The same turns and mirrors carry the whole set onto itself, and each row onto the other rows of its family. Which rows share a family with each named row? Give them in list order.
These 18 rows form 3 families of 6 rows each.
j_357: 17.8, -6.5, 22.5, -55.1, -40.7, -24.6, 22.9, 15.1, 9.0, -36.2, -9.1, -13.2, -3.2, 20.6, 1.3, 5.0, 27.9, -15.8, -22.5, 24.4, -38.5, 10.5, 1.7, 8.3
j_953: 23.8, 23.2, 4.9, -7.0, -37.1, -34.4, 4.8, 15.4, 13.3, -47.3, -16.8, 6.9, -17.7, 43.9, 10.5, -0.8, 37.5, -10.1, 7.1, 18.3, -25.5, -0.4, 12.4, 7.7
j_979: -25.1, 5.5, 21.7, -4.8, -15.3, 11.5, 19.1, 20.3, 45.3, -1.8, 9.7, -7.5, -21.2, 4.5, 15.9, 15.4, 22.3, -31.0, 17.3, 30.9, 9.7, -11.9, 9.6, -5.4
j_364: -14.1, 20.6, 19.3, 4.2, -10.3, 14.2, 13.9, 36.8, 29.4, -14.1, -1.5, -5.5, -27.4, 1.3, 8.6, 11.0, 2.9, -33.6, 15.8, 35.2, 18.2, -2.6, 13.2, -6.5
j_452: -22.0, 19.4, 33.9, -10.9, -29.8, -42.3, 6.4, 34.7, 14.5, -11.9, -14.6, -15.7, -20.7, 2.4, 33.4, 12.5, 28.5, -58.2, 9.1, 50.3, -16.3, -11.5, 29.0, 3.8
j_613: -19.8, 16.9, 11.9, 8.1, -15.0, 11.2, 22.7, 22.3, 31.7, -3.9, 0.1, -13.7, -21.0, -5.7, 18.2, 0.3, 18.4, -23.0, 14.2, 33.4, 15.4, -12.8, 15.8, -4.2
j_61: -30.7, 11.8, 36.4, -30.6, -40.7, -2.5, -2.1, 38.9, 30.3, -21.9, -3.4, 2.2, -6.1, -31.9, 14.1, 30.8, 19.7, -41.3, 15.6, 22.3, -15.9, 2.2, 23.8, -1.7
j_281: 10.7, 16.5, 3.9, -27.3, -41.3, -9.1, 23.9, 9.6, 6.9, -39.1, 6.1, -2.1, -4.6, 6.5, 15.0, 8.7, -10.9, 11.4, -5.7, 2.1, -5.8, -10.2, -9.3, 3.4
j_469: -28.8, 6.5, 38.5, -44.9, -32.6, -4.1, 7.9, 31.0, 21.3, -23.5, -1.7, 11.5, -24.5, -17.4, -1.4, 19.0, 7.9, -43.7, 27.2, 27.2, -15.6, 3.3, 30.4, 2.1
j_690: -31.1, 12.4, 34.0, -45.1, -34.0, 4.7, 15.4, 33.8, 23.2, -25.5, -4.5, 0.1, -14.5, -25.8, 7.0, 26.1, 20.9, -35.9, 15.3, 23.7, -19.2, 12.7, 29.8, -12.9
j_531: 9.4, -4.4, 16.9, -48.4, -52.0, -23.0, 3.3, 13.7, 16.8, -46.3, -21.1, -9.5, -4.5, 21.3, 1.6, 12.2, 13.0, -24.7, -21.4, 29.4, -41.0, 16.8, 0.3, 9.7
j_599: 14.8, 4.3, 6.9, -39.1, -45.5, -23.6, 9.4, 12.1, 2.4, -48.7, -20.4, -18.4, -4.0, 14.6, -0.8, 5.8, 12.5, -20.6, -27.0, 27.1, -27.6, 25.0, -1.2, -0.1
j_813: 9.6, 21.5, -1.6, -24.4, -45.0, -23.1, 21.4, -0.4, 2.6, -45.7, -0.5, -5.3, 0.7, 1.8, 9.1, -3.5, 1.2, 3.8, 0.6, 1.8, -9.9, -21.4, -1.9, 2.1
j_882: 19.2, 22.9, 7.0, -5.9, -32.9, -39.7, 1.1, 28.9, 26.8, -45.4, -13.6, 2.0, 6.1, 30.7, 15.3, -7.5, 45.2, -12.9, -8.0, 17.0, -22.7, -15.1, 0.1, 8.9
j_341: -25.8, 15.8, 34.8, -1.0, -21.9, -35.7, 0.9, 28.2, 10.4, -16.0, -8.2, -10.9, -7.0, 3.0, 16.1, 12.6, 12.8, -65.2, 3.9, 50.7, -6.4, -15.3, 29.8, 9.5
j_471: 18.9, 21.6, 11.0, -24.3, -40.2, -12.0, 16.8, 24.5, 0.6, -35.3, 3.8, -8.9, -4.6, -3.6, 17.4, -7.6, 6.9, 18.6, -4.1, 4.3, -11.6, -7.3, -10.4, 8.6
j_2: 19.0, 23.6, 10.1, 7.8, -32.6, -34.5, -6.4, 13.8, 12.3, -43.2, -10.5, 11.4, -2.4, 40.4, 22.0, -0.3, 32.8, -12.6, 0.4, 22.8, -23.3, -10.1, 6.4, 14.2
j_826: -17.2, 14.3, 41.0, -3.9, -29.9, -26.8, 3.4, 35.8, 7.8, 4.9, -5.1, -14.3, -19.1, 4.8, 36.6, 19.8, 18.3, -50.1, 8.4, 55.0, -14.4, -7.8, 20.0, 2.1

Which other rows belong to the same family as j_452? j_613, j_281, j_690, j_531, j_2
Which other rows belong to the same family as j_471? j_357, j_364, j_469, j_882, j_341

The same turns and mirrors carry the whole set onto itself, and each row onto the other rows of its family. Which rows share a family with each named row? Give them in list order.
These 18 rows form 6 families of 3 rows each.
j_655: 1.2, -7.0, 15.6, 3.7, 20.3, 2.7, -15.3, 26.4, 14.2, -18.2, -12.9, 14.5, -3.8, 14.7, 15.2, 18.5, -20.7
j_955: 24.5, 43.8, -2.2, -12.8, 27.3, 9.2, -31.5, 10.8, 3.9, 12.4, -6.4, 30.7, 23.1, -19.9, 14.1, -13.7, -4.6
j_819: 29.1, 44.9, 2.0, -11.2, 18.7, 8.0, -28.8, 7.1, 1.8, 10.0, -13.0, 34.1, 20.3, -20.8, 14.2, -19.9, 0.5
j_52: -3.1, -1.7, 17.7, 8.7, 18.3, -2.0, -15.2, 33.5, 15.9, -22.1, -17.4, 7.4, -3.3, 16.5, 16.2, 22.4, -12.4
j_775: -9.7, 35.3, 25.5, -9.3, 10.0, -1.1, 4.4, 17.1, 20.4, -14.2, -26.7, 6.6, 5.9, -35.0, -19.9, 19.3, 38.2
j_221: 0.8, -4.0, 19.2, 8.0, 26.1, 1.2, -14.2, 27.2, 10.8, -28.3, -20.4, 12.5, 2.9, 18.2, 19.6, 22.8, -7.8
j_113: 26.8, 44.8, 3.1, -19.5, 21.0, 5.3, -28.0, 8.4, -2.9, 9.6, -21.8, 27.3, 27.0, -21.7, 17.2, -18.9, 0.7
j_123: 4.5, -10.2, 13.7, 0.3, 20.1, -1.0, -11.8, 32.7, 15.8, -23.4, -17.5, 12.6, -4.5, 13.4, 18.7, 11.7, -15.3
j_533: 26.8, 40.9, 2.8, -16.9, 17.6, 6.0, -25.3, 14.9, 1.6, 12.9, -13.2, 27.2, 27.7, -26.3, 19.3, -22.0, 5.6
j_510: -4.9, 37.7, 23.9, -15.5, 9.4, -3.3, 1.5, 23.1, 22.1, -10.3, -22.0, 6.0, 8.7, -32.9, -13.4, 22.4, 44.5
j_827: -2.5, 38.2, 29.8, -10.1, 12.8, 0.7, 7.0, 20.0, 20.2, -10.4, -29.4, 5.4, 2.9, -33.6, -22.2, 28.4, 30.4
j_949: 0.1, 35.3, 33.8, -16.4, 14.1, 1.4, 1.6, 15.8, 19.5, -12.2, -28.8, 1.0, 6.6, -34.8, -17.0, 24.5, 38.7
j_413: -2.9, 39.9, 31.5, -9.1, 12.8, 1.0, 3.6, 16.1, 17.8, -18.4, -31.4, -1.2, 5.7, -29.9, -16.3, 26.3, 35.9
j_59: 1.4, -2.9, 22.3, 4.1, 19.2, -1.0, -12.5, 31.6, 13.0, -23.8, -14.8, 13.2, -2.4, 17.2, 13.8, 17.2, -18.5
j_410: 3.6, -11.5, 15.4, 6.8, 21.3, 0.2, -15.0, 27.5, 6.3, -22.7, -18.4, 11.3, -2.7, 16.9, 14.3, 16.7, -9.5
j_355: 1.1, 41.0, 30.0, -13.7, 11.6, -1.5, -0.2, 17.3, 18.8, -14.5, -21.6, 2.9, 13.8, -38.0, -18.9, 24.9, 37.0
j_376: 25.0, 38.2, 0.3, -14.9, 25.4, 6.4, -26.5, 7.1, 2.4, 14.1, -10.8, 28.7, 24.1, -20.5, 27.5, -16.1, -1.6
j_387: 24.5, 41.6, -1.7, -14.5, 20.8, 8.0, -23.4, 11.0, 5.1, 16.2, -15.8, 25.2, 26.8, -20.1, 19.9, -21.5, -1.2

Which other rows belong to the same family as j_113? j_123, j_827
Which other rows belong to the same family as j_949? j_59, j_387
Which other rows belong to the same family as j_410? j_819, j_775
Which other rows belong to the same family as j_655? j_533, j_413

The same turns and mirrors carry the whole set onto itself, and each row onto the other rows of its family. Which rows share a family with each named row? Give them in list order.
These 18 rows form 3 families of 6 rows each.
j_797: -42.3, 11.5, 33.1, 5.7, -0.7, 16.8, -21.5, 47.7, 29.4, 19.4, 9.0, -15.3, -19.0, 12.0
j_197: -61.3, 15.3, 23.1, -4.4, -8.9, -6.7, -7.4, 2.7, -1.1, 4.6, 25.7, -6.8, -6.2, -7.1
j_476: -25.3, 1.1, 6.2, 5.8, 18.1, 15.8, -24.6, 7.3, -6.6, 15.8, 24.5, -19.4, -57.6, -8.1
j_361: -25.6, 2.7, -11.7, 1.8, 0.1, -12.6, -3.8, 24.1, 1.1, -6.7, -2.1, 3.9, 4.4, 31.4
j_904: -43.9, 6.6, 31.6, 20.4, 9.3, 31.3, -19.4, 26.1, 28.0, 15.3, -5.8, 7.0, -23.2, 14.9
j_73: -31.4, 12.6, 0.7, 2.4, -8.1, 5.4, -11.5, 23.7, 24.2, -6.9, -3.5, 8.6, 9.0, 31.1
j_980: -26.8, -21.0, -9.5, 7.8, 15.4, 24.9, -18.8, 30.3, 16.8, -6.0, 13.0, 24.2, -28.2, 26.2
j_607: -20.4, 8.6, -13.7, -13.3, 4.2, -7.6, -10.8, 9.6, -11.7, -22.3, 29.7, -12.7, -27.5, -0.8
j_362: -54.8, 26.0, 20.9, -0.6, -1.5, -6.4, -3.1, -0.2, -0.4, -9.5, 2.6, -15.6, -6.5, 1.2
j_846: -27.3, -22.4, 4.6, 6.4, 33.2, 23.9, -17.5, 35.0, 7.0, -11.1, 9.8, 11.2, -42.1, 9.5
j_8: -41.0, 18.1, 29.3, 15.7, 7.9, 18.7, -19.3, 28.4, 24.4, 18.6, -13.1, -23.1, -20.5, 15.3
j_537: -24.9, 0.8, -4.8, -3.0, -11.3, -11.1, -13.1, 42.2, 5.8, 12.2, 10.3, 7.9, 5.7, 25.7
j_34: -40.6, -8.0, 10.8, -2.3, 13.5, 12.2, -30.7, -1.7, 7.6, 37.4, 32.5, -11.3, -38.5, -2.4
j_79: -35.1, 28.8, 25.9, 4.7, -0.1, -10.7, -8.1, -3.3, -7.6, 11.3, 12.3, -23.0, -19.1, -3.2
j_449: -31.9, 0.4, -17.9, -26.1, -2.9, 9.9, -30.6, 16.4, 1.1, -10.1, 32.9, -4.8, -20.9, -12.6
j_185: -26.0, -24.5, 14.8, -1.6, 23.6, 12.1, -17.6, 46.6, 9.3, 1.3, 24.4, 21.5, -29.6, 9.0
j_363: -39.8, -5.5, 15.1, 11.4, 25.7, 15.7, -24.3, -4.5, 1.5, 28.5, 9.7, -10.8, -49.8, 3.0
j_310: -23.3, -1.4, -29.6, -18.5, 8.4, 9.1, -25.6, 12.0, -2.1, -19.1, 15.8, -8.8, -29.3, 4.1

Which other rows belong to the same family as j_73? j_476, j_904, j_980, j_607, j_79
Which other rows belong to the same family as j_185? j_797, j_197, j_537, j_34, j_449

